Rotation paths and how fast each direction turns (degrees each step):
Each turn is a multiple of 5 degrees from 10 to 175, or 0.
Each row of a path follows its step; steps can be skipped.

step 14: [ 27   9 -16  -3   1  -3  20  24  -9  15 -22 -11  22   8 -13  -3  11   5
  -3  16  33   2 -14 -13  -2  21   2 -31  30  17  -6 -14  22 -13   8 -10
 -19  31  -3 -22  -3 -12  11  23  11  -5  -7 -17  24  -7   3  14  12  -8
 -23 -14  -5  -4   1  10  -8 -14 -22   0  24   5  -4  -4  -1  14  16  24]
step 18: [ 33 -36  -7  19 -41 -18  25  12  19 -17  -9   3  27 -11  -7  -9   4 -10
  -2  -2   8   8  10  -1  13 -11   1  -2 -17  27  13  -6  36 -11   8   2
   1  -3 -13 -34  25  13 -11 -14  17  13  20 -13   0  25 -10   5  -2 -17
   6   1  22   4  -3  -9  -3  10  -2 -15  -8  -5 -11  -5   6  -5  -9  12]
step 19: [  1 -21   4  18   1   0   6  -2   2   6  24 -10  15   2  12  10  -9   4
 -15  10  23  -7 -36 -16  -4 -23   9  14  -9  -7  -2  -2  14  16 -30  -2
   8  21 -19   7 -16   1  32  17  -6 -25  -4 -31 -26 -19  19  11 -10  -3
  -2  13 -30  -6  -5 -21 -22  10  27  -2   8  11   2  19  10  -2   3  -7]
step 21: [ -7  15  45   8 -36  13  -2 -12  -4 -11 -18 -26  12 -12   2  17   5  18
  11   3   6   4 -17  41  20  -5   6 -10  -8   1  -3  -5   8   4   7  -6
 -33  -3 -20  -4  22  13  12 -12 -15   0   6  -6 -16  -6 -13  -2   7  12
   5  26  10  19  -6   7   5 -16  -2  -2 -19  34   4 -13  -9   5   0 -17]
step 24: [-18 -11   9 -16 -20 -12  29   3  11  19  14  -1  32  28   3 -10  -1  -3
 -17 -10  17  -2   8  29  -2   6 -10  21 -12   6   0  -1   4   1  -6 -24
  18  14 -13   4  10  10  37  22   4  -2  28  13  16  34 -27  -2   9  12
  10  -8   1   3 -14  -3   4  -5 -19   9  10  17   6 -17 -14  20  19  12]
step 25: [ 15  10   7  12  -1   4 -10  26  -7  28 -16   8  18 -28 -10   7 -15  26
   9  17  15 -21 -25  -1   8 -20   2   8 -13 -14   1 -17   3 -12  -7  11
  -2  34  20   6   3   0  -4 -15  -9  -3  25  -3   1 -22 -13 -13  21  -1
   4  -2 -21 -19   8   0 -14 -36   2  11   3 -13 -16   4 -22   7  10 -37]
step 26: [  9   5 -14 -12 -37  -2  45   1 -11   6  -3 -10 -17 -18  -3   8  18 -17
   2  19  -9  -8   4 -13  -9  15  24  25  -2  15 -17 -18  -7  18   5 -14
   0 -35  -8  -7  -2 -24   9  11  -3  16   8 -10  29 -32   3   4  10  28
   9   9  -2  -4  15   0  11   0 -10 -12 -19  -6 -16   3  -1  13 -26   4]
Speeds:
[ 2 12 -5 -2  1 -3  1 -6  0  3 -4  0  5  0 -5  1  2  2 -4  1 -4 -1 -4  6
  0  4 -1  3  5 -2 -2  6  1  3  6 -2 -3  3  1  4 -5  5  1 -4  3 -1  1  5
  1  1  3 -4  8 -3  4 -2  3 -1  6 -6  2 -1 -8  4  7  4  1  1  2 -1  6  3] | 40
[  0   0  -2  -2  -6  -6  -1  -4   2   2  -2   1  -2   1   3   0  -6  -3
 -10  -1   0 -10   0  -2  -3  -5   6  -5 -10   1   1  -5   2  -4   1  -5
   2  -4   2   1   0   0  -4  -1   2   0   6   2  -1  -5   2  -2   0  -3
   5  -5  -4   1   7  -4  -3  -1   3   0  -1  -2  -8   1   2  -3  -5   5] | 40
[-3 -5  6  5  4  3 -1  7  1  2  2  2  5  1  3  0  2  1 -4 -2  2  3  1 -4
  4  5  3  1 -4  2 -1  1  0 -1  4 -3  4  0 -3 -6 -3 -5 -3 -7 11 -1 -3  5
 -2 -1  2 -2 -3 -1  1 -2  1 -5 -2 -5 -8 10 -7  8  1  7 -2 -1  1  3  1 -2] | 70
[ -8   1  -1  -6   3   0   2   3   0   4   4  -6  -1  -1  -7   4   4   1
   1   7  -4  -2  -1  -8  -4  -2   1  -4   0  -9   0  -9  -1   2  -4   2
  -2   3  -8  -4  -1   0  -5  -1  -5  -1  -1  -1   3   0   3  -3   2 -10
  -2  -2   4  -1  -5  -1   1   0  -2   5   5  -5  -4   2  -3  -2  -3   1] | 125
[ 7 -2  2  0  0  0  0  7 -7  3  3  3 -1  4  2 -3  3 -1  3 -1  2  2  6  1
 -2  1  1  1 -5 -5 -2  3  4 -4 -2 -3 -3 11 -3  0 -3  1  9  0 -3 -1  0  5
  5 -4 11 -5  0  2  5 -1  0  7  1  4 -2 -4  1 -4  1  3 -4  6 -5  0 -1 -1] | 70

step 0: [ -7  31   7   1 -19   9   7   1  35  -3  -5  19  13  -2   9  -6   9 -28
   8  -2  17  36  19 -30  15   4   3 -19  -7   2  -1  18 -13  21   7 -20
  10   0 -12 -39 -33 -15  -3 -18 -19   2  12   0  10   8  -3  -4  11   5
  -7  -1  -4   8  11 -11 -22  12  12  -6  22   5   3  12   3  -5 -38   9]
step 1: [-13   4   4 -16  -4  -1   0   3  18 -16   0 -16  18  -3 -19  21  38   4
  -2  -6  -9  -7  27   5 -10  13 -17  23  -1  -3   8  13 -10  12   2 -10
 -21   8   7 -37  -2 -10  21  -9 -34   3  12 -23  -1  -4  25  -3 -11  30
 -29  11  13 -12 -19  25 -19 -17 -29   4  -6  15   5  13  -5  19  -9  10]
step 8: [-10  -2  -5 -15 -27  10  11   7  -3  17   6  -5  -6  21 -11  -4 -15  17
  -8  29  12  33  -1  -4   9  29  -1 -26  13  16  25   2  11  -6  19  -7
 -14   4  -3  15 -29  -6  -3  14  12 -30 -34  -6   5  29 -25  15   8 -11
  12   5   0   8  35   5   1 -20  -4 -19  -9 -12  -1  22 -20  -3 -11  -7]
step 15: [  8  -6   7  23 -28   3  -8   5 -14 -16  32  -1  11 -23   8 -13  10  -7
 -14  -5  -3 -12  13 -24   0 -35   3  14  -5 -12  -1   5  34   2  -1   9
 -19  -8  27   6   6  10 -20   2  26  15  22  20  -3   1  -7  -2   2   3
   6  14 -12 -19  13 -17  14  51  13   2   7  -8  -8 -18  11   5 -28  -5]
step 26: [ -8 -10  -5 -12  -2  -3 -29  -5  13   0  13 -13  11   5 -13 -19  12 -10
 -20  21  14 -13  19   7   5  18 -11 -13  11  -8 -10   8 -16  -3   4   9
  -3  -1  -4 -24 -15 -35 -21 -25   4  21   4  -5 -29   4  -7  17  18 -15
 -17  22  17  -2 -16  36  -7 -11  19   6 -12  32  23  15   6 -15  -3  30]
step 31: [  6 -23 -10  33   1   9 -37  19  12   2  -5   7  -5 -20  16  -6  20 -16
  25 -12  -7 -10  29  27   0 -20   4   1  -4  -5  19  20   7  23 -27  -2
  -6  12  -5 -35  -6   4 -13 -31  -6  -5   9 -15  -2 -11   2 -10 -16  22
  -2 -13 -21   9 -11   7  -2  14   0  20  14  -5 -13  12 -23 -11  18  15]
step 33: [ -4   0 -28 -15  14  22   7 -23 -19  22  -9 -19   0   5   6  -9  20  15
 -17 -27 -24  31  -6  -8   6   9  -1  -6  20   5  19  20   3   8  18  22
 -15  -8   2  21  -1  10  13  27   3 -24 -12  10  -6   1  29  -4   1   9
   2  -7   0   2  18  -4  10   1 -18 -24   7   1 -27   7  11 -29 -42  -3]
Speeds:
[ 5 -7  0  7  4 -1  2  0  3 -5 -3 -5 -5 -6  2 -2  1 -6 -8 -3  0 -3  4 -3
 -3  3  1 -2  0  0  0 -3 -5 -8 -4 -6  3  1  2 -4 -4 -3  0 -4  3  6 -6 -6
  2  7  2  1  0  9  6  1 -1 -3 -3  2  2 -4 -3 -5  1  0  1 -1 -1  1 -3 -1] | 85
[ 0  4  6  1 -5  4  5 -1 -1  2  0 -4  1 -1 -5  1  3 -3 -2  9 -4  0  4  3
 -3 -1  1 -1  1 -2 -2 -4  3  0  4  8  1 -3 -1  5 -1  4  7 -2  1  6 -5  0
  0 -4  1 -1  3  3 -4 -6 -2 -2 -1  3  4 -6 -2 -3 -8 10  1  2 -9 -6 -2  1] | 115
[ 3  2  0  1  6 -2  0  6  9  0 -1  5 -2  0 -3 -4  8 -5 -1 -5 -1 -2  2  1
 -1 -1  3  7 -3 -1  4 -1 -2 -1 10  2 -8  9 -5  0  3  0  3  0  2 -4  0  8
  2 -4 -2  2  3  3  4  0  1 -1  7 -4  7  2  4 -2  1  1 -1  0 -2  2  2 -1] | 175
[ 1  2  2 -4 -1 -1 -5 10 -5 -2 -4  7  1  3 -2 -1  3 -4  0  3 -1 -2  1 -6
 -6  2  0  6  1  4 -7  1 -1  0 -1  3  0 -7 -2 -1  6 -4 -3 -5  0 -1 -6  0
 -2  9 -3  3  2 -9 -4 -1  0 -1 -6 -4  2  2 -2 -9  0 -3  3  4  0  0  0  0] | 25
[ 3  4  6  1  0  1 -2 -1  0 -2 -5 -5 -2  0 -3  1  3  5  3  0 -2 -2 -5  2
  1  4  1 -9 -2  6 -1  0 -7  4  9 -7  3 -5 -4 -5  0  4 -2  2  3  0 -2  3
 -6  0  2 -7 -2  2  1  2 -4 10  0 -4  3  2  3 -4  0 -5 -3  3 -5 -4 -3 -4] | 130
[ 1  3  2 -1  3  1  2  1 -3 -1 -1 -5  0  2 -5 -4 -9  2  2 -3 -1  2 -2  1
 -1  4  0  7  2  1 -5 -7  3 -1  0 -1  4  2 -6  1  2 -3  7  1 -1 -1  4  3
  2 -1  7  4  2  7 -3  2  3 -2 -8  3 -3 11  1 -2 -4 -5 -7 -7 -4  5 -1 -3] | 140

step 13: [ 10  -2   4   8  11 -13  -6  -5 -12 -17  16  -8  35  14   6 -28  14  -7
   6  -2  13 -30  -2  25 -24   7  10 -18  -1  10  -7  25   3  25   6 -17
 -14  23  -8  19   4  18  -7   7 -29  27 -14  -3  17   5   6  18  -5   5
  17  19  -2 -24  -1 -32  -4 -42  11 -10   4 -16  22   0  -3  -5  16 -39]
step 15: [-15 -16 -24 -16   4 -22 -18 -25  -2  13  13   4  48  18  11 -23  -9  18
  11   6  -3   7  31  -4 -14 -22  16  -9  20   2  -2 -26   2 -14  -5  25
 -17   2   6 -12   9   1  41  16   9  37  20  -3  27   2   9 -12   3  22
  -6  -3 -19  -6   4 -17 -10  15  18   6   1   3  15   1   3  17  20  13]
step 18: [ 21 -10   4   3  -9  17   6 -15  13   4  -1  -8  23  -3  -8  -7  -1  -1
   1  12   4 -10  22  -8 -19  -4  50 -23  16  12  20   1  12  -1 -17  20
   3  21 -14 -14 -22  -7  21  25 -15  33 -26  12   3   4  14 -32  14  34
 -30  21 -23   7   6 -12 -17  -1   1  13   4 -17   6  13   9  -8  14 -24]
step 24: [ -5  -8 -13   6   9   1 -18  -5 -31  -3  22  14   9  -3   9 -33  19 -22
   6   0   2 -16  14   0 -29 -16   7 -24   0   8  -1 -14 -23 -31  -9  17
 -22  29 -13  -9  -7  17   1  30 -10  26   2 -19  23 -13 -28  14  -8   9
   8  19  -9   7   6 -24  -5  14  28  -4 -30 -19  -3 -12  -2  13   2  24]
step 25: [-10 -15  13 -25  10 -29   4 -18  -7   7 -16  -6  34 -19  -1 -15   9 -15
  16  22  -3 -12   7   9   1 -30   5 -27  14  17   0   1 -18  -5   1   1
 -24  31   1  15  16 -20 -31   6 -24  38   2  -3  -2   3  -5 -10 -25 -14
   2  20 -12   0 -38 -13  -8   8 -19 -17 -14   9   2 -15  29   3  15  -3]
step 26: [ 30 -11  -1   9  -9   3 -16 -13  -9 -18   9 -11  26   3 -25  10   0  34
  16   9 -17 -21 -19   0  21 -15  18 -38   8   3  -9  -2  -2  -5  -8  23
 -20   4  -7   5   0  -3  -8  13  -2  32 -19  -4   0  24  22  -8  -7  12
 -22   8 -13  13 -23  -7 -11  -6   1  29  -8  -2  26  26  16   7  39 -16]
step 33: [ -4 -17 -10   6   4  -7  15  16   2  13  10  -2  28  11   8 -32   6 -28
   9   5 -17 -17  -1  -9 -10 -35  -5  -8  20  14 -26 -12   5 -16   4 -10
 -23  44 -14 -14   1 -13  27   9 -20  34   1  26  20 -19  -1  12 -24   0
   9  16  -2 -15  -5 -14 -21 -20 -24 -13 -11 -10  10   0  17  24  20   2]
Speeds:
[ -1   2  -7   2  -2   9   4   4   2  -4   1   0  -5   2  -1  -2   0   1
   3   4  -3   7 -10   0  -1  -4  -1  -2   0   2 -12  -1  -4  -5  -4   0
   1  -2   0  -1  -1  -3   2   4   0   1  -3  -7   0   0  -5   0  -3   1
   1   3   6   1   4  -2  -4  -6  -3   8   8   1   3  -1  -3   5  -3  -2] | 115
[ 1  1  0 -3 -9 -4  5  1  2 -2 -6 -2  5 -6  1 -6  5 10  0  2 -1 -3 -1  4
  1 -1 -5  3  5  2  4  2  2  4 -3 -3  0  3 -8 -5 -1  3 -2 -2 -4 -4 -5 -5
 -1 -6 -3  2 -2 -3  5 -3  5 -1 -6 -3  2 -2 -2 -1  0  9 -1 -4  1  0 -5  2] | 125
[  0   9   4   2   0   3  -4   2   1 -12   2   1   0  -4   1   3   3   0
   0   0  -4   1  -1   1   1  -2  -1   3  -2  -2   1  -5   1   5   2  -5
   7   0   1   0  -3  -9   1   2  -7   6  -1   0   0  -7   8   0  -2   2
  -7   0  -3   2   1  -5   3  -1   8  -6   5   2   3   1  -4  -4   2   0] | 80
[ 4  1  3  3 -5  7  6 -8 -4  4  3 -1 -3  1 -6 -6  3  4  4 -1  0 -2  2 -1
  1  5  8  2 -2 -9 -5 -2  2  7  0  4  5  5  0  3 -2  3 -6 -4  0  1 -4 -2
 -5  5  2  1  2  6  2 -1  0 -2  2  1  0 -4 -4 -6  4  2  1 -2 -2 -1  5 -2] | 80
[  5   1   2  -1   4  -3   0   2  -5   5   3  -2   1  -2  -1   4   1  -5
   4  -6  -3   1   7   5   1  -1  -2  -3  -3  -2  -6  -4   0  -1  -2  -5
   5  -1   0   1   5  -4   4   2  -3  -4 -10  -4   6  -4  -6  -5  -4  -1
   6  -1  -4  -2   1   3   2   2  -3  -1  -5   5  -2  -1  -1   9   6   0] | 85
[ -3  -4  -9   1   1   0  -3  -3   2   1  -2   0   1   2  -4   4  -7   3
   1  -8   2   7   2  -3  -4   3  -2   5   1   5   5  -1  -5  -3   4   9
   5  -3  -4   0  -5   1  -1  -2   1  -1  -9  -3  -4 -10   0   0   2   5
   3  -1  -1   1   1  -2   6  -2   2  -1   1   2   4   2   5   0   6  -3] | 85
